In the rows, zero is written as 128.
Named moves, each a turn or a mirror, and the order they were made in; the first pair answered:
Q_495 (before -> after):
[158 132 159 160 137 118 113 176  98 121 161] -> [136  77 126 101 148 141 113 110  83  99 132]
[133 118 158 129 192 156 109 149 109 154 159] -> [129 104 149 111 194 164 109 133 107 153 153]
[140 152 107 130 139 161 124 170 127 134 141] -> [131 132  93 107 146 168 126 141 121 126 124]
[135 139 120 116 104 124 144 134 137 124 121] -> [135 136 114 113  98 124 144 134 140 124 118]
Q_635 (before -> after):
[104  98 151 120 145 104  99  92 165 189 153] -> [120 135 165 155 121  92 104 136 169 192 163]
[127 192 103 161 113 100 134 158 148 138 114] -> [135 185  78 126 145 143 138 164 120 128 113]
[135 141 166 132 135 110 110 167 115 152 154] -> [132 133 148 117 154 133 105 167 105 140 159]
Q_270 (before -> after):
[144 107 160 143 136  92 108 118 106 113 146] -> [115 109 114 112 111 102 128  82 157 134 116]
[135 143 143 171 174 114 121 109  92  99 123] -> [101 133 141 167 149  89 130  86 152 143 120]
[127 156 155 202  96 110 135 170 134 167 157] -> [112 164  89 168  80 136 155 142 168 177 120]

(2 to 4 moves a pair)
[101  78 116  84 157 138 120  75 129 132 122] -> [121 108 104  82 188 174 109 120 106 132 133] | Q_495, Q_635, Q_495
[132 182  90 154  55 126 174 131 151 124  85] -> [176 149 133 157 135 137 130 156  52  69 124] | Q_495, Q_270, Q_635, Q_495
[143 196  94 160 103 133 162 171 131 129 130] -> [153 149 101 144 118 127 159 126  77  66 105] | Q_495, Q_635, Q_635, Q_270
[ 95 103  89 134  73 120 124  53 165 135  77] -> [105 110  66 120  83 134 123  48 150 127  79] | Q_495, Q_635, Q_495, Q_635
[146 168 151 177  98 114 139 179 151 145 146] -> [116  79 103  83 136 155 135  76 126 120 120] | Q_635, Q_495, Q_635
[112 118 167 128 128 102 120 124 153 155 150] -> [101 119 115  90 146 142 124 109 155 154 139] | Q_635, Q_635, Q_270, Q_495
[101 157  44  85 120 169 151 109 157 154  96] -> [137 154  83 102 183 202 113 156  79 125 138] | Q_495, Q_270, Q_635
[118 140  74  99 129 153 155 114 126 115  85] -> [157 143 163 162 141 104 126 154  94  92 126] | Q_635, Q_270, Q_635, Q_495
[127 107 145 102 206 162  85 137 102 144 173] -> [124 119 199 163 137  82 101 130 149 164 173] | Q_635, Q_635, Q_495, Q_635
